Here are some points, each followed by its number:
[ 47  38  43  12 -65 -11 -11  12   6  25  -8 -54   9  27  -9   0  19 -20  -9   4 -15   4  49   8] 0
[ 13  14  19  13 -12  -5  -7   3   3   4   0 -29   7   4  -2  -3   7  -4  -7  -5  13   3   9  -6] 1
[ 42  39  26 -10 -57 -13 -10  31   1  19 -29 -43  11  18  -9  -1  33 -16 -38  -6 -19 -23  26  25] 2
[ -4  25 -30  -8 -36 -30 -34  -2  26 -43  13 -66  31 -43   0 -39  11 -21  21   9  12 -29  15  18] 3
[ 23  32  25  97 -21 -17 -46  13  13  10 -17 -83  47  -3 -22 -22  18 -35 -15   9 -34  29  30 -11] 4
[ 37  28  12   5 -36 -13 -16  11  12   1 -27 -56  34  29 -33   3  13 -18 -22  -9  -7 -39  35  -6] 5
[ 24  20 -40 -13 -74 -36 -75 -46  -6  29   0 -76   4  -8 -38 -33  20   8  49 -22  47  55 -41   9] 6
[ 34  30  13  13 -23 -12 -12  20  14  10  -1 -52  21   7   5   4  14 -18  -2  -5 -22  -5   3  11] 7
[ 20  -2   6  13 -22  -5  -4  -1 -10   6  -2 -23  11  -1   2 -16  12  -1  -4  10  -2   8  -8  15] 8
[ 39  26  -2  27 -49 -13 -12  38  16 -11 -31 -39   3  35 -21 -10  40  -3 -48  28 -17 -23  20  13] 9
[-46 -55 -39 -27 -53 -50 -17   5  31 -70 -13 -42 -44  -2  -9  -1 -81 -18   4  -9  12   5 -18   8] 10
[ 15 -45  -4  -2 -17 -22  19 -39 -52  -8  18 -52 -57 -32 -25 -14 -30 -24 -18 -16 -12   7 -10 -24] 11
[  5  20 -10   1 -20 -18 -45  -6  -9 -16   6 -16  18 -20 -20 -30  -2  -5  33   6   8   0 -32   3] 12
[  3  18  -3   1  -7 -16 -24   0   0 -14   9 -12  16 -16 -14 -22   7 -13  20  12  -9  -3   0  10] 13
[ 47 -11 -32  37 -35  -3 -16  19 -28  46   8 -40   3  -1 -22 -35  21 -19  16   2 -17  31 -24  27] 14
[-38 -46 -38 -11 -52 -34   0 -10  38 -65  -4 -37 -41  -5  -3  -3 -36 -18 -32  -8 -11  11   7  10] 15
[ 24   0   3   7 -13 -15  -6   7 -13   8  -2 -26   7  -1   3 -17   7  -6  -5  14  -4  13  -6   9] 16
[ 30  23  -3  14 -39 -20 -15  28  10   2  -8 -43   4  -1  -3  -5  12 -15  -4  -3  -7 -21  -3   8] 17
[ 17  22  19  10 -22 -12 -12  28   2   4 -16 -40  16  -5  -3 -11  -3 -11 -22   7   3   3   1   0] 18
[ 49  30 -12  35 -47  -6  -7  12  11  -4 -25 -70  29  20  12  -2  20 -15 -44  10 -21 -21 -27 -10] 19
[ 22  -1 -30 -53 -57 -45 -92 -58 -25 -13 -19 -55  -3  -5 -34 -42 -27  -3  23 -53  24  21 -85 -11] 20
[ 19  10 -17  21 -21  -3  -4   6   3   8   1 -12  14  10  -8  -2   4 -10  -6  -7   9  -3  17   0] 21
[  44   32    4   89  -53  -20  -14   17    5   13  -12 -122   27   25   -5   -2   10  -23  -13
    4   27    1   33    0] 22
[ 15  -9 -16  16  -6 -23  -6   6  -8   0   6  -8   2 -13  -8 -28  12  -5   4  -2  -9   5  -5   2] 23
[ 17  13 -26  36 -32   8 -10  22 -10  22 -28 -75   4  -6  -3  -9 -11 -16 -34  -1   3  -7  -8   9] 24
[ 22  19  10  33 -29 -11  -5  16   3  16  -1 -24   5   9   8  -1   5  -5 -28   5  17 -11  -7  -7] 25
[ 24 -28 -57  34 -50  -5  12  32 -60  60 -44 -88  -4 -25  39 -55  10 -38 -19  -9  47   3  13  33] 26
[ 17 -31 -53 -14  -2 -45   7  16 -26  22   1 -27   6 -29 -34 -51  27 -27  -6  10  -7   9 -10   9] 27
[ 37  44  -2 -10 -63 -35 -44  48  18  -7 -16 -71  38  13 -21 -19  18 -13  33 -27  24   9  17  25] 28
[ 14 -10 -12   5 -20  -5 -10  18   5   5  -1 -52  -6  -1   1  -5   4  -1  -3  18   1  -5  25  18] 29
[ -7  30 -66 -12 -40 -26 -27  27  12  -3  -6 -44  29 -25   9 -35   8 -12  -7   3  14   2  41  28] 30
[-18  22 -28  -2 -18 -16 -14 -21  -1   6 -41 -44 -18 -28  -8   2 -23 -12 -33 -25  -8  -5 -18   8] 31
[ 42 -16 -51 -49 -40 -39   9  29  -8  -4  11 -92  48 -16  11 -45  56 -14  17   4 -31  13  25  17] 32
[  7 -23 -30  -7 -29  -4 -16  34  -6   9  -5 -24  -6 -12  14 -22  -5   7 -71   5  12  -6 -15  50] 33
[ 17  12  -1  31 -20  -7  -6  -5   0   3  -8 -20  12   8  -2   0  15 -11 -15   7   1 -10   9  -2] 34
[ 14  16  11  13 -29  -6 -14  10   9 -12  -1 -24  16   5 -20  -2  15  -9 -14   4   0   2  12  10] 35
[ 30  28  14  28 -31 -11 -10  24   0  12 -20 -28  13  20  21  -1  26 -19  -5 -12 -26 -16  40 -26] 36
[  9 -14 -14  -8 -17  -3 -18  16   6   3 -12 -31   3 -11   2  -7   8  -2 -28  11  -8 -25   5  21] 37
[ 13   4  -5  -3 -30 -21 -44 -27  -8   2  -7 -28  -3  -5 -16 -19  -8   1   8 -29   6  23 -35  -8] 38
[ 11  14 -12  11 -25  -4  -3  -5   6   7  -7 -34   3  -1  -1  -3  11 -10   3   1 -14  12  15  -1] 39
[ 20  -2   0   8 -23  -9  -9   9  -4   3   5 -24  18  -1  -4 -12   4  -7  -5  -1 -15  -1  -6  19] 40
[  35   55   14   89  -50  -34  -18   34   22    4  -22 -119   33   -9   -5  -20   20  -23  -49
  -19  -40  -36  -37   17] 41
[ 42  45  15   2 -54 -21 -25  27   5  -1 -14 -52  15   3 -48 -14   8 -10  -5 -16 -10  40 -24 -16] 42
[ 25  29 -26  58 -48  -8  -9  14   3   7 -15 -67  15  11 -12   0   8  -6 -23 -23  13  -7  22   8] 43
[ -85 -127 -107  -83 -127  -67   13   32   38 -127   37 -127 -127  -31   36  -23 -127  -48    4
   58  -87  -25    4   39] 44
[ 10  10  -3  14 -24  -3  -7  -1   3   8 -10 -30   7   6  -5   0   5  -8  -4  -6   5  -5  -2 -10] 45
[  0 -48 -12  -5 -36 -10   9 -13  -3 -14  16 -15 -38  -9   0 -11 -29 -13   1   2  -6  15 -10   6] 46
[ 22  25  -1  19 -29 -15 -18  -4   7   8   5 -45  17   0 -13 -10  10  -6  20  -3  20   2  -7  -7] 47
[ 37  25  15  16 -53  -9 -18  20  15  16  -8 -94  30  12   1  -2  16 -18 -13  -9 -21  14  32  14] 48
[ 10   2  -7 -13 -30  -6  -1  -2  -3  23  -5 -37   7  -6  11  -7   4   8 -32 -17  -8  14   3  19] 49
[ 12  16   4  12 -17  -4  -6   2   2   4  -1 -34  10   9  -2   1   4  -9 -14  -2   9 -12  24  -7] 50
[ 20   5 -34  32 -44  -4  13  17 -15  13  -6 -68  23  -9   7 -23   8 -13   4 -10 -23   8  12  14] 51
[ 12  11   7  -4 -18  -4  -3   9   0   1   2 -25   7   3  -7   0   7  -6 -14  -4  -1   0   9  -7] 52
[-15 -46 -37 -19 -28 -33  19 -20 -24 -17  -1 -29 -43 -41 -19 -18 -56 -36 -36 -11 -39 -21   0 -34] 53
[ 17  31   0  -3 -28 -11 -13  18   6  20 -13   2  21   7 -19  -3   7 -14  -9  -2   9   4  19 -18] 54
[ 24   8 -36   7 -29   6  -2  29 -12  27 -10 -60  17  -6 -14 -10  -7 -16   2  -3   3  18 -25  19] 55
[ 18  21 -15 -23 -30 -14 -17  -3   5  11   1 -33  16   1   1  -8   9  -7 -26   1 -12  -8  15  -8] 56
[-11 -56 -15  -9 -28 -34  31  -7 -32  20  -7 -36 -60 -59  -6 -14 -78 -37 -42 -11 -38  -8 -21 -36] 57
[  7   2  -8   1 -13   3  -2  13 -14  13  -7 -17  10   3   8  -6 -11  -1 -30   4  -5   4 -14  13] 58
[ 42  45  34  68 -34 -11 -28   3  -2   9   4 -12  19   4  -1 -16  38 -16 -13   6  10   9  33 -19] 59
[ 14  24   5  38 -28  -9 -18   2   6  14  -1 -14  14   7  -6  -2   9 -12  -3  -3  -2  -8 -20   4] 60
[ 26   4 -37 -15 -69 -45 -97 -82 -24   1 -23 -93 -27  -4 -17 -40 -36   0  13 -55  26  42 -86 -25] 61
Which three points above are nearest to each new point by angle, seen from the average point of the numbered points? Their numbers follow each, nearest first.
[  0  11 -24  -1 -36 -21 -55  -6  20 -49 -15 -56  22 -35   1 -42  25 -16  30 -11   9  22  18  -5] -> 3 30 12
[ 24 -35 -14 -21 -28 -35   5  15 -23  10  -6 -11  -1 -31  -5 -47  26 -21  -8   5   0   5   0   9] -> 27 23 16
[ -1  16 -24 -12 -12 -15 -36   1  -4 -28  -4 -32  23 -19 -16 -24   5 -11  10  -2   3  -8 -17   5] -> 12 13 3
[ 34  27  29  51 -51 -17 -18  19  13   5 -13 -39  32  15 -18  -5   6 -24  -6  -5  15  12   9   6] -> 59 4 22
[ 18  23   4  16 -29 -10 -15   2   3   6  -7 -56  12   4 -16  -4  33 -10  -1  -7  -4  -7  17  -7] -> 5 36 0
[ 19  12  -9  26 -22 -11  -8  12   6   5  -4 -37   8   4   0  -2   6  -6 -16   4   5  -5   2  -2] -> 25 34 50
[ 28  -3 -12   4 -26 -26  -1   8   1  24   8  -7  13   2   2 -13   8   2  -9 -11  -6   9  -8  -3] -> 23 40 16
[ 32  32 -28   9 -52 -19  -8  11   9   7 -27 -45  14  15 -21  -5  32 -19 -18   3   4 -14  44  -8] -> 5 9 2
[ 47 -35  -2 -14 -44   0 -20  41  -8  24 -31 -25 -13 -12  13 -35   3  13 -99  -9   0 -10  34  66] -> 33 37 49
[ 13  14   8  26 -16  -9 -10   5   2  -4   0 -19   8   3  -9  -2  13  -7   7   1 -10 -12  -3  12] -> 60 34 35
[-21  22 -18   7  -9 -11 -14 -14   0  30 -39 -33 -23 -28 -10   4 -21 -15 -62 -26   5 -29 -25  21] -> 31 33 57
[ 10 -15 -16 -15 -32  -9   0  22 -18  22 -13 -40 -12  10 -13  -9 -16  11 -53  10  -9 -14   2  22] -> 33 37 58
[ 22  22 -22  40 -24 -11 -14   4   5  14 -25 -52  13   8 -17  -5  11 -20 -15 -15  -6   7  21  18] -> 43 4 22
[ 34 -40 -15  31 -36 -23  -1  65 -16  26  -7 -61 -15   0   3 -19  -1   7 -44  16 -28  -4  -3  67] -> 33 26 29
[  9  11   7 -15 -17 -12 -21   5   4 -19  -5 -19  16 -12   7 -18  10  -3  -2   1  -6   8   4  11] -> 13 52 40
[ 15 -27 -27  50 -32 -10  13   8 -29  22 -15 -40   4 -22  -7 -35   7 -36  -6   3 -19   4 -15   9] -> 14 26 51
[ 31 -30 -36   0 -39 -36  -5   6 -30  27  25 -40   6 -37  -8 -70  39 -19   6   9 -12  29 -23  12] -> 27 14 32
[  5   5   3   3 -17 -12 -21  16   8  -9   3 -12  12  -9  -3 -18   8   1   8   0   4  -1  -4  11] -> 13 12 23
[ 26  27  -6   0 -38  -8 -17   9   5   7  -8 -57  27   7 -18  -9  17  -8 -12  33  21 -12 -10 -14] -> 47 19 5
[ 47 -40  12 -39 -53 -18  -7  65 -10  19  -1 -75 -40   6 -28 -19  12   7 -66 -13  36   1 -16  80] -> 33 2 37
[ 21  25  -6  27 -22  -9 -19  17   2   2   1 -67  15  -9   7 -16  10 -17 -18   0   2  11 -26  12] -> 41 19 24
[ 31 -56 -49  27 -45 -81  18  35 -24  35  23 -42  15 -40 -49 -84  37 -39 -66   9 -62  10 -37  32] -> 27 14 32
[ 25 -35 -44   8 -53 -13  -8  30 -27  46   1 -59  -3  -1  -6 -24 -12  30 -86  -8  41  32  25  72] -> 33 26 49
[ 28  47  38 115 -66 -18 -36  11  10 -19 -17  -7  34  21  -2 -10  35 -15  -2  -3   6   9   3  -3] -> 59 60 4
[ 23  12   2  25 -31 -10  -3  17   2   3 -16 -52   5  10  14   0  -4  -8  -9  -1  -6  -3  13 -15] -> 36 50 25
[ 26  18  12  47 -24  -7 -12   9   7  13 -17 -36  14  13 -11   5  13 -11 -38  -1  -9  14  24  -4] -> 59 34 4
[ -2   9  -8  -8 -19 -12 -26  -8  10 -25  -7 -24  12 -15   9 -21  10  -9   3   3  -6   6   7  -1] -> 13 12 3
[ 10  17  -1  -6 -18 -11 -33  -4  -3  -9  -3 -10  11  -7 -26 -21  10  -6   4  -4   3  15 -15  -1] -> 12 13 38
[ 17  18 -22  43 -37  -2  -4  16 -28  55  -6 -61   9  -7  -5 -19 -12  -6 -72 -13   9   2 -15  26] -> 24 26 33
[ 24  37  16  33 -62 -19 -22  28  16 -20  10 -35   8  10 -18  -3  17 -16 -17  -5  36  -1  18 -11] -> 59 35 25
[ 33  29 -23  33 -28 -16 -14  15  16  -7   1 -38  29  14  -8 -10  22  -9 -14 -24  14   9  -8   6] -> 43 47 60
[ 26  24 -32  36 -47 -14 -23  28  10   4  -8 -43  28   3  -9 -12  30  -6 -30 -15   2   5   1  17] -> 43 9 41
[-28 -46 -40 -26 -64 -36 -22 -21  39 -76   7 -46 -57   0  -6 -10 -37 -11 -36 -23   7  21 -28  10] -> 15 10 44
[  7  32   2  39 -36 -18 -36  31  10 -44 -11 -90  21 -29 -15 -32  21  -3 -32  19 -12   2  -6  29] -> 41 4 3
[  6 -39 -55 -18 -26 -12 -40  40  -6   2 -22 -73   1  -4  -3 -38  -8   7 -59  26 -36  13   9  79] -> 33 37 44
[ 29  26 -19  -4 -61 -18 -21   6  12 -10  -3 -82  27  -1  -3 -11  10  -8   6  15  12  -2  28  12] -> 28 48 3
[ -28   48  -18  -59  -26  -33  -47  -59   11   47  -75 -118  -40  -53   -9   10  -61  -51  -83
  -59  -29   10  -82   36] -> 31 61 20
[ 16   4   5  18 -57 -26 -57 -33 -10  -7 -14 -58  -8  -3  -6 -23 -11   2  17 -18  22  22 -41   0] -> 61 38 20
